In the data rows, 128 means zero.
Here are some points:
[134 137 125 116 122 100 175 116 153 148  56 135  99 136 130 145 139 160
 148 170  80 199  68 123 150 135 143 108 106 126 103]
[183  55  21 136  72 160 137 116  94  29 131 255 171 150  87  87  78 186
 149  37 113  78  66 145 156 167 232 137  79 100 102]
[ 99  73  79 112 152 140 104 147 141  96 127 111 138  69 118  98 143 162
  76 134 151  22 125 141  86 116 121 106 130 110 160]
[156  95  86 148  93 139 160 113 128  91 111 209 149 159  99 127 102 165
 147  83  99 131  79 137 150 154 197 118  79 119 103]
[137 138 133 126 126 110 117 125 108 145 118 127 125 138 130 120 122 117
 120 132 115 143 137 124 138 120 115 127 158 131 121]
[137 130 128 139 120 125 121 132 104 140 163 125 148 141 117 133 107  98
 141 121 124 120 154 121 128 134 130 146 154 123 113]
[156 182 180 172 108 123 156 107 112 166 144 142 131 190 129 176 101  70
 182 129  95 225 150 112 174 147 135 152 133 139  83]
[155 171 160 126 116 107 123 117 104 154 131 136 118 164 141 137 117 100
 152 124 115 188 140 119 152 121 124 146 146 145 114]
[128 136 138 136 133 138 132 127 137 126 135 123 129 123 130 135 130 122
 132 130 130 130 134 127 130 129 127 130 117 130 130]
[173 196 179 105 124  81 109 103  87 173  97 130  89 164 164 125 133 107
 145 127 109 225 131 112 168  98 104 146 160 163 128]
[124 128 127 107 152 123 117 126 142 117  98 116 104  98 141 114 156 157
  99 138 136 115 110 132 120 109 113 115 118 139 161]
[124 148 162 139 130 125 148 125 143 155 113 102 120 144 135 150 139 117
 135 147 119 167 132 124 134 124 123 120 110 139 116]
[173 176 165 137  94  96 123 115  69 163 177 141 146 185 129 150  85  65
 184 107 111 194 169 108 154 138 140 169 170 138  96]
[ 82  39  42  84 158 139  84 160 146  80 114 111 134  39 115  60 155 196
  41 132 168   0 111 155  62 104 110  91 138 102 178]
[ 85  61  69  99 172 147 103 150 169  83  93 102 122  37 125  77 173 195
  46 146 162   5 102 149  76 103 108  88 105 114 186]
[136 129 111 113 127 120 129 129 124 128 105 137 115 124 135 117 130 135
 133 144 120 141 113 122 136 125 128 130 133 119 118]
Then 23 other points, each followed by its number:
[155 171 168 117 130 101 128 112 108 151 113 127 106 145 150 128 133 114
 140 129 116 185 134 119 150 109 114 140 140 153 131] 0
[103 135 157 146 147 144 103 140 134 150 173  81 141 121 135 134 131  87
 112 133 161  96 184 131 108 116  91 136 153 133 139] 1
[134 143 142 132 132 130 128 124 129 131 133 123 126 126 133 133 130 118
 133 130 127 138 136 124 132 124 124 133 125 134 132] 2
[111 134 151 142 140 141 113 138 135 145 160  97 139 125 133 136 130 100
 122 128 149 108 169 131 115 121 108 131 138 132 135] 3
[138 139 133 119 128 106 112 125 106 145 113 127 121 135 133 114 125 120
 116 131 116 141 136 124 137 114 112 126 161 134 126] 4
[128 133 130 105 156 117 113 123 138 122  91 115 100  97 146 107 160 155
  96 142 133 118 113 131 123 100 109 115 122 143 160] 5
[132 130 124 132 134 131 110 131 104 155 139 123 145 147 138 106 126  95
 130 128 138 124 159 121 127 103 101 140 155 114 118] 6
[130 170 147  85 155 104 109 144 117 138 101  59  73  93 173 115 167 116
 120 200 149 162 146 110 131 106  69 142 166 127 141] 7
[122 177 158 101 168 111  73 150  93 169 143  38  94 109 182  98 163  65
 114 194 175 138 202 109 114  82  31 158 208 122 144] 8
[162 169 152 117  95  94 112 116  83 165 125 152 115 190 141 131 101  96
 158 109 110 209 140 118 162 124 123 146 177 143  91] 9
[175 121 114 153  84 137 167 106 112 111 114 206 150 186 110 134 102 142
 169  79  91 171  94 130 167 149 195 128  73 121  90] 10
[130 141 143 150 125 145 145 123 144 132 125 134 125 146 130 149 127 118
 143 131 123 157 128 128 144 140 132 128 111 133 112] 11
[151 177 181 175 118 138 165 110 131 153 146 137 133 180 131 182 109  79
 182 135 104 222 146 116 169 150 139 147 111 143  90] 12
[ 98 111 106 117 120 140 132 139 138 102 131 119 124 119 121 133 129 155
 135 127 141 105 112 131 108 142 129 121 125 118 147] 13
[152 164 162 120 127 105 132 112 112 147 113 132 110 145 145 130 130 119
 139 126 114 179 128 122 149 114 121 137 133 150 129] 14
[111 104 113 136 130 143 114 133 138 117 152 134 147 116 117 127 119 127
 116 111 141  81 136 142 112 137 130 125 134 130 132] 15
[ 99  96 107 111 148 160 128 137 180  94  82 127 104  93 139 112 164 182
  95 137 151  92  92 148 117 121 129  99  82 131 150] 16
[131 137 145 137 138 136 133 124 138 127 140 124 131 117 131 135 136 121
 132 133 135 129 141 126 132 126 128 135 109 134 134] 17
[109  92 103 116 152 141 112 141 142  97 140 107 142  70 121 106 146 151
  95 132 153  40 136 138  92 119 125 119 118 119 163] 18
[152 165 162 118 126 104 127 115 108 149 117 129 110 148 147 128 129 114
 140 127 117 181 133 121 148 114 117 139 141 149 127] 19
[107 113 104 114 119 138 132 138 133 101 126 124 121 121 124 128 130 155
 136 129 139 111 111 129 113 140 130 124 125 116 144] 20
[109 134 152 142 140 142 111 139 134 148 163  94 140 126 133 136 129  97
 121 127 150 106 173 132 114 120 106 131 141 132 134] 21
[106 120 113 116 120 132 128 136 130 110 130 119 122 123 124 131 128 149
 135 127 137 114 116 128 112 136 126 125 132 121 147] 22
Which of these numbered points is nearest to each point below, looking only along the 5 directions in which the first points spread most? Its number follows each.
[124 137 123 117 141 117 116 134 117 149 115 109 119 126 143 115 135 110
 127 156 130 139 139 118 127 111  98 134 159 118 120] > 4
[171 177 167 140  96  98 121 115  70 165 180 138 147 185 129 151  85  60
 184 108 112 193 174 108 153 137 136 169 172 138  96] > 9
[170 104  99 152  83 144 169 109 119  99 109 214 153 180 105 128 104 156
 162  75  93 153  84 135 162 151 203 121  62 116  92] > 10
[182  68  35 136  74 154 135 116  91  42 137 255 169 154  91  93  79 173
 153  44 112  90  77 141 156 164 223 141  88 104 101] > 10
[162 173 159 118 124  90 111 113  96 160 118 131 109 156 145 125 122 103
 143 124 112 189 142 117 155 111 113 144 162 156 122] > 19
[100  95 113 155 133 174 150 140 173  99 141 127 147 113 114 145 132 139
 126 132 145  89 123 139 116 151 144 120  82 116 120] > 13
[ 96 112 131 133 131 151 159 133 163 105 164 114 138 105  97 171 123 144
 120 122 141 120  95 134 104 169 138 125  96 107 156] > 13
[104  90 101 146 141 160 133 143 153 103 147 117 150  92 109 127 129 142
 111 137 146  59 135 138 106 142 134 119 108 113 136] > 15
[155 175 175 158 109 131 150 113 115 151 161 137 137 178 136 170 105  79
 185 120 115 203 154 115 160 146 141 155 121 142  93] > 12
[161 159 140 111 114  77  97 119  65 165 132 131 123 156 136 111 106  96
 134 119 110 163 154 114 143 112 110 147 198 136 116] > 9
[ 87  49  52  91 155 139  90 156 145  85 115 113 133  49 116  69 153 188
  52 132 163   0 113 152  70 107 112  95 136 105 172] > 18
[112  97 108 119 148 140 114 139 140 101 142 110 142  79 122 111 142 145
 102 130 150  52 137 136  97 121 126 121 119 120 157] > 18
